Each path below is one point turned by a fixed rotation once a step. After each direction that follows a path, write how fast that rotation turns it, in deg/step (0 if it stays still).
Each turn is a multiple of 5 degrees from 10 to 175, or 0.
Path 1:
[ 11   0 -34 -27 -26   7  -3  -7   8   7  15]
[ -3  -2   6 -17 -36  11  -5  11  16  29  -4]
[-10   5  39   4 -23 -10   2 -11   0  25   5]
[ -1  11  11  -1   2 -25   8 -33 -12  10  28]
[ 10  12 -29 -25   8  -7   1 -18  -2  16  26]
[ 10  16 -16 -24 -12  21 -18   2  10  31  -1]
[  5  14  26   2 -33  17 -19  -6  -2  20  -6]
[  0   5  21   8 -32  -7   3 -26 -15  -4  20]
[  0   0 -17 -17 -18 -21  22 -21   0   0  30]
[ -1   4 -20 -31  -8  -9   5   0  22  31   9]
[  0   9  18 -10  -6   3 -22  -1  13  44  -4]
[  6  11  30  10  -7   5 -16 -23 -20  19  16]
[ 10  16  -9  -4 -11   4   9 -31 -25  -5  30]
[  8  17 -32 -27 -25   4  10  -9   6   3  11]
[  1   4  -2 -19 -35  -2 -14   2  27  22 -10]
[ -4 -10  34   4 -25 -11 -14 -10   5  26   8]
[ -2  -1  18   0  -1 -12  13 -23 -18  17  35]
[  5  24 -22 -23   9  -4  17 -17  -7  16  24]
[  8  28 -18 -26  -9   8 -16  -5  14  23  -8]
[ 10   6  15  -1 -31  10 -34 -11   5  17  -4]
Directions:
[ -1  -2 -15 -11   2  13  16  11  -2   6   6] -> 85
[ -1  15 -11  -4   5 -14  11 -11   1 -12   0] -> 80
Path 2:
[ 16  15 -27   3   7 -20 -21  10  -8 -16 -22]
[ 12  27 -10  -5  -9  -9  36   2 -17 -10   6]
[ -8   1   7  13 -29  -5  28 -11  21   1 -23]
[-14  -2  -1 -15   0 -29 -16  -3  -1   1 -36]
[ -3  -3 -13 -33   7 -24  20 -11 -17  -5  15]
[-21  -9  -8  10  -3  -7  28 -13  26  14  18]
[-28   5   5  -6  20  -5 -13  12  31   8 -16]
[ 10  -2  -6 -35  36   5   2  -2   2 -16   1]
[ 17 -19 -14  20  23   9  27 -10   8   2  10]
[ -4   5  18  32  21 -11   2  25  12   6 -11]
[ 17  12  38 -15  18  -5  -4  -2  -3 -21  -8]
[ 39 -15   5   5   1  -6   6 -33  -1   9   5]
[ 13  -3   1  23  -7 -32 -10  16   8  24   9]
[  3  29  15 -11 -10 -19 -13   9  14 -21  17]
[ 21  23 -14 -11 -11   8  -3 -35  18   0   0]
[ 19   1 -34   2 -10  -9   0  18  13  23 -18]
[ -5  14 -14  -2  -8 -19  11  29   4 -34  -3]
[ -9  26  -5   3  -1   2  22 -32   0 -19 -16]
[ -2  -3  -5  -8  -1  -8  20  -6   0  31 -37]
[-10 -28   1 -18  -1 -32  11  17   0 -14  -7]
Directions:
[ -9  -7   2   2 -10  19 -10   3 -15   2   5] -> 0
[-11  18  17   1  -3   9   3  -3  10   2  -3] -> 95
[  1 -11  14   4  23   6  -1   1   3   3   8] -> 25
[ 7 -6 -2  4 -8  7 17  2  5 21  2] -> 110
Path 3:
[-15  -7 -22  -9  22 -15 -11 -30  -7   1  -7]
[-37 -24   3   4  -4  12  -3 -15  -8   0  11]
[-16 -12 -43  -8   6   5  -5   4   1  -6   4]
[-22 -21  -4   5  18 -19 -17   2 -20  14   4]
[-14 -11 -25  23 -15   3  -7 -12 -13  -9  20]
[-27   5 -22 -11   4 -24   0   0 -17 -13  -2]
[-27  -1  -6  21   7  -1 -20 -27  -7   8  -7]
[-20 -18 -18 -13  -4   0   7 -27  -6 -16  13]
[-41  -8 -17  -5  11   8 -11  10  -2   5  -7]
[ -1 -27 -25   7  15  -4 -17 -18  -8  10  13]
[-30 -18  -7   2 -11  -8   2   9 -22  -8  19]
[-18  10 -38  16   6  -9 -17  -1  -7  -3  -4]
[-19 -12   1   1   7 -23  -7 -28 -22  -3   6]
[-37  -2 -16  11 -14  16  -2 -15  -1 -12   4]
[-20 -11 -28 -19  21 -10  -8 -13  -3  -1  -7]
[-28 -28   1  12   6   8 -14 -10 -11  13  12]
[-11 -16 -39  -1  -6   0   1   2  -8 -12  17]
[-28  -3 -11   5  13 -24 -14   9 -21   6  -2]
[-10  -7 -17  25  -6  -3 -12 -30 -13  -4  12]
[-36  -1 -14 -15  -5 -12   7  -9 -13 -20   3]
Directions:
[ -8  11 -14 -10  -4   2   6  17   5  -9  -6] -> 125
[  4  14   0  14  -9 -18  -1   1 -11  -7   1] -> 55
Path 4:
[ -9  -4 -11 -30  27  -1  13  15 -10   8 -18]
[ -6  22  -3 -25 -18  21 -15  -5  22   4  -7]
[-10 -17  16 -15 -23 -28  -7  12   5 -14  -2]
[  0 -13 -31  -1   5  -5   5   7  24   1  30]
[ -6  -1  18  -1  -2  17   0  28 -10  29  18]
[  8 -20  -4  -4 -22  19  30  -3   4   4 -21]
[-18 -25  10  12   6   7 -25 -17  20   9  -6]
[ 17 -15   5   5  17  10  -8  28   5 -31   0]
[-41  10 -17   8   7  14  13  13  -4  -6  -4]
[ -3 -10 -10 -35   1  12 -19   0 -22   8 -13]
[  3  11 -10  -2 -23 -11 -16  13  31   0 -22]
[-15 -13  12 -23  18 -28   8  12  17  -2  11]
[  3   6 -11 -14 -13  25   3   8  11  -5  37]
[-15 -19   9   7 -31  -3   4  18 -17  18   0]
[ 17 -32 -20   0   7   7   8  -6  19  18 -11]
[ -9  -1  31  13  13  20 -15  11  24   6  -1]
[ -6 -17   5  -5   0  16  19   8  -7 -38  -8]
[-30  -6 -29   8  -3  12 -24  -6  -5   2   2]
[ 15  -4  -6 -16   8  -5 -21  32 -10   6 -21]
[-16  20  -9 -13   1  -2  18  10  33   2 -15]
Directions:
[  8 -12 -10  11  -1 -17 -15   2   5   2  -4] -> 95
[ 11  15   4  10   4 -10   4 -16 -11  -1   2] -> 0
[  3  11 -18   8  -8  10   4  -5  16  -4   1] -> 160
Path 5:
[ 29 -10   0  -9   6  49  17   2 -10  -3  15]
[ 13  -8  32  19  18   4 -10 -22  37   1  13]
[-15 -33   9   2 -14  -2 -19  16  18 -35 -20]
[ 26 -19  -5   6  16  14  27  37 -16  -3 -18]
[31 15 33 22  0 -5 -7 18  3 12 28]
[-26 -27  27  -2 -11  16 -35   4 -11  -7  16]
[-18 -27 -10  21   9  38  19  12   9  15 -15]
[ 34  10 -10  20 -16  18   4  14  32 -11  20]
[ 17 -16  22 -27  18  15 -24  -2   5 -30  15]
[-10 -24  39  12  17   4  14   5  13   5 -33]
[ 18 -17  -2  40 -31 -10   5  28   2 -12  -4]
[ 16 -13  -5  -4  24  13 -20  32 -23  -3  32]
[-14  10  42  -1   9  29  -3  14  15  25   6]
[ -6 -27   8  21 -40  27   3 -13  10 -11   1]
[ 19 -32 -27  14  31  15  -2   5  13 -15  10]
[ 17  16  25 -10  17   5  -7  33  37 -10  -7]
[ 15 -21  42  -6 -27  10   4   3 -19 -17 -10]
[  4 -38   7  41  22  -4   2   2 -14  12   7]
[-11   7  -4  21  -4   3 -23  46  23   3  14]
[  5  -4  10 -24 -14  50   1  18 -13  -6   9]
Directions:
[ 18  -3  -6  14   0  -6   1 -12  -3   0  15] -> 110
[  7  -3  10   3   2 -21   1  11 -13  -3  -9] -> 55
[  0   1   0  -4 -25  -3 -11   2  -1 -14   4] -> 130
